In the rows, zero is written as 128.
Turns, then the turns between two rows, first turn first; the first pair answered:
q_679:
[ 91 137 147 145  88  88 142 110  87 144 130 140 122 138 138 126 120 175
 143 155 138  97 110 128 104 111  98  94  91 102 115] |-> [ 95 126 157 132  88  99 153 116  87 139 120 137 121 132 144 130 123 169
 151 163 125 107 103 126 100 118 103  80  92 109 119]
[129 112 122 114 157 103 156 154 118 104  76 127  97 132 123 137 121 135
 135 134 131 142 107 130 107 169 165 100 170 145 154] |-> [125 131 112 162 175  87 120 146 129 117  98 134  82 153 112 130 124 150
 123 136 119 124 113 152 129 180 140 122 175 128 156]
[ 75 159 155 141 114  93 178 136 104 156 115 124 123 145 140  88 102 168
 134 174 131 106 117 106  85 109 135 160 112  99 117] |-> [ 92 121 166 113 105 110 186 140 110 144  92 119 107 114 148  92 103 144
 154 184 116 130  95 100  69 133 138 127 120 117 130]
[121 134 190 122 143 148 133 143 139  84 108 113 161 105 164 126 150  83
 120 135 129 133 136 160  71 126 138  74 136 136 168] |-> [126 145 183 166 161 130  91 129 153  99 129 119 143 124 152 118 152  94
 111 135 111 123 137 183  93 148 112  92 143 127 173]
q_380:
[ 84 150  98 119 167  97 144 150 135 106  70 119 118 142  91 114 128 136
 109 144 134  98 131 125 128 154 149 152 132 106  84] |-> [ 83 183 109 128 146 111 139 155 126 117 111 121 141 146 108 126 123 140
 110 129 165  71 146 125 136 104 155 180 124 119  87]
[126 161 119 149 138 126 120 136 125 116 125 104 156 124 131 136 158 106
 111 159 127 138 133 142 120 130 135 152 150 119 113] |-> [132 162 137 149 115 135 121 127 117 126 150 103 164 128 140 146 148 108
 122 150 135 132 139 138 128 101 135 150 138 125 115]
[111 115 116 121 124 111 152 150 121 140 110 114 106 123 125 110 109 136
 151 117 156 125 131 108 106 126 136 141 126 112 109] |-> [114 122 111 124 128 109 151 152 120 135 112 119 109 122 129 109 113 140
 145 118 161 124 140 106 107 114 134 149 128 109 110]
[122 132 169 120 102 155 122  99 102 133 162 148 158 117 156 146 111 128
 129 130 132 124 117 127 138  84 135 129 128 163 139] |-> [120  92 175 103 101 148 132  96 108 127 126 139 134 112 146 142 108 132
 136 140 103 146  99 126 134 119 127  99 124 157 138]
q_342:
[106 108  94 130 160  92 175 138 155 159 105 124  76 151 104  95 111 198
 129 128  98 119 114 116 122 163  96 103 151  62  76] |-> [118  94 113  59 145 126 219 164 135 131  83 123 108 111 129 111 125 162
 138 125 120 131 109  93  81 138 139  84 160  98  88]
[149 128 110 151 133 138 114 108 143 132 130 108 137 147 123 132  99 147
 148 124 169 141 107 142 133 110 129 144 121  96 148] |-> [140 116 114 128 139 141 119 107 131 123  84 116 149 153 121 123 114 142
 132 138 153 158  96 143 135 129 146 135 113 101 141]
[ 96 124 111 132 109 131 136 140 120 173 112 136 187 155 138 140 146 148
  84 172 143 139 138 127 119 104 134 133 144 118 125] |-> [105 137 112 134 108 132 142 145 121 180 126 136 190 149 141 143 143 145
  94 159 153 136 140 118 110  86 134 132 149 124 125]
[125 134 142 135  94 119 147 131 122 144 153 118 132 129 132 138 113 143
 146 119 141 113 144 122 150  79 115 142 103 123 113] |-> [105 127 136 131 108 105 130 115 118 139 104 122 137 155 114 122 113 150
 123 139 106 119 132 132 172 115 117 137  89 109 111]

Each pair is 2 to 4 turns apart.
[105  97 141 127 170 173  96  89 117 103  77 169 121 206 142 132 142 122
 110 191  69 107 123 147 149 164 131 122 130 144 127] |-> [117 160 127 176 154 176 117 107 123 136 189 162 123 201 163 148 124 138
 133 148 140  58 164 140 142  80 123 170 130 130 116] -> q_679, q_342, q_342
[174  91 142 139  98 146 103 102 132 133 176 133 101  96 136 155 128 122
 163 123 135 132 128 137 113 132  98  97 143 145 150] |-> [176 120 111 166 132 137 101 120 145 136 185 133 104  98 136 136 144 114
 156 121 147 124 141 140 107 137  99 122 165 140 155] -> q_342, q_380, q_342, q_342
[141  96 126 142 107 129 104 114 144 155 137 108  84 132 116 135 117 141
 168 112 100 141 126 135 136 134  90  91 134 117 142] |-> [157  90 139 111  98 145 131 128 134 138 138 107  97 112 133 145 121 125
 175 110 121 146 126 124 117 118 111  85 148 131 148] -> q_342, q_342
[127  97 167 124 108 121  83  79 108 131  72 146 131 161 107 137 125 145
 100 154  62 155  98 145 186 169 109  99  79 118 133] |-> [154 126 159 185  87 123  80  92 135 164 210 132 102 138 120 160 102 159
 145 111 131 109 130 147 165 108  75 126 102 111 147] -> q_342, q_342
[138 148 140 165 178 143 108 111 190 115 134 138 133 117 142 109 157 114
  99 112  89 141 151  96 118 155 116 126 140 134 167] |-> [104 157 159 123 135 139 145  94 135 123 108 137 179 148 148 119 133 142
  89 118  93 135 148  68 146 102 158 131  91 125 136] -> q_679, q_380, q_342, q_679
[108  85 139 115 116 100 111 119 133 130  79 139 139 124 129 123 127 145
 136 152 102 146 138 159 154 108 136  97 117 129 151] |-> [131 121 112 160 143 109  97 142 163 125 140 142 129 107 138 128 146 124
 136 125 142 123 165 174 138  98 116 129 165 132 164] -> q_380, q_342, q_679, q_679
[151 142  94  96 158 137 128 160 159  93 114 136 112  82 145 131 150 100
  86 114 160 117 137 106  97 142 170 151 198 149 180] |-> [161 158 114 153 124 127  91 122 154 139 196 138  96 109 140 155 118 131
 101  96 170  77 153 117 138  92 127 169 170 136 185] -> q_342, q_380
[125  80 114  79 111 148 112 101 107 143 107 151 132 152 121 147 122 168
 152 153 121 148  87 151 155 135 111  90 136 135 129] |-> [118 107  85 121 142 135  87 102 120 149 112 158 122 166 112 129 122 179
 129 154 117 131 100 167 167 156  93 116 146 115 119] -> q_679, q_380
[119 116 172  87  74 139 172 117  76 139 130 128 168 124 160 161 118 127
 141 126 145 116 125 116 126  74 165 112  92 165 118] |-> [133 112 154 147  79 114 158 115 112 172 203 113 102 116 148 155  94 148
 176  99 158  97 126 119 111  81 112 106 110 139 126] -> q_380, q_342
[165  95 162 151 112 152  79  89 144 136 132 140 120 138 134 146 124 107
 131 138 102 134 120 164 129 152  98 103 128 163 162] |-> [171 119 165 127  97 176 115 108 127 121 143 141 153 119 154 160 133  84
 134 123 139 124 134 142 108 115 133 114 134 178 159] -> q_679, q_342, q_342, q_679
[ 92 131 105 124 136  87 180 150 152  93 156 112 146 133 123 144 134 156
 165 116 163 119  95  80 122  80 150 159 123  83 151] |-> [113  90 109 155 134  74 148 132 182 100 170 107  95 125 115 146 126 157
 188 118 136 129  79  99 123 117 105 127 135  86 169] -> q_679, q_342
[169 115 136 109 173 151 125 186 189 126 132 108 124 111 135 158 147 106
 118 128 205 177 133 137  97 171 168 171 146 168 177] |-> [149 105 128 121 192 136 101 170 185 127  86 118 118 134 115 138 154 122
  91 146 162 184 121 150 123 213 165 166 132 153 170] -> q_342, q_342
[106 123 115 180 163  94  83 112 145 133 106 131 122 152  98 114 139 147
 105 151  86 140 117 142 162 178  97 127 121 103 130] |-> [121 132 154 178 105 112  83  88 120 159 176 133 141 158 120 148 112 155
 122 129 108 114 132 137 177 107  97 131 101 123 139] -> q_380, q_380, q_380
[127 119 127  77 120 143 178 140 121 112 112 117 116 105 144 120 120 119
 160 128 144 143  97  87 105 134 141 126 130 125 105] |-> [133 149 111  91 146 140 177 156 130 105 118 124 127 107 144 111 132 108
 144 124 157 130 112  91  99 131 147 155 145 124 104] -> q_380, q_380
[139  36 194  55  85 163 151  83 111 107 110 134 114 149 146 134 106 100
 164 113 106 186 108 154 141 132 128  67 123 171 161] |-> [103  64 156  59 145 134 152 100 113  86  38 139 128 171 121  91 127 105
 115 129  78 197 111 156 149 187 149  90 128 146 140] -> q_342, q_380, q_679, q_342
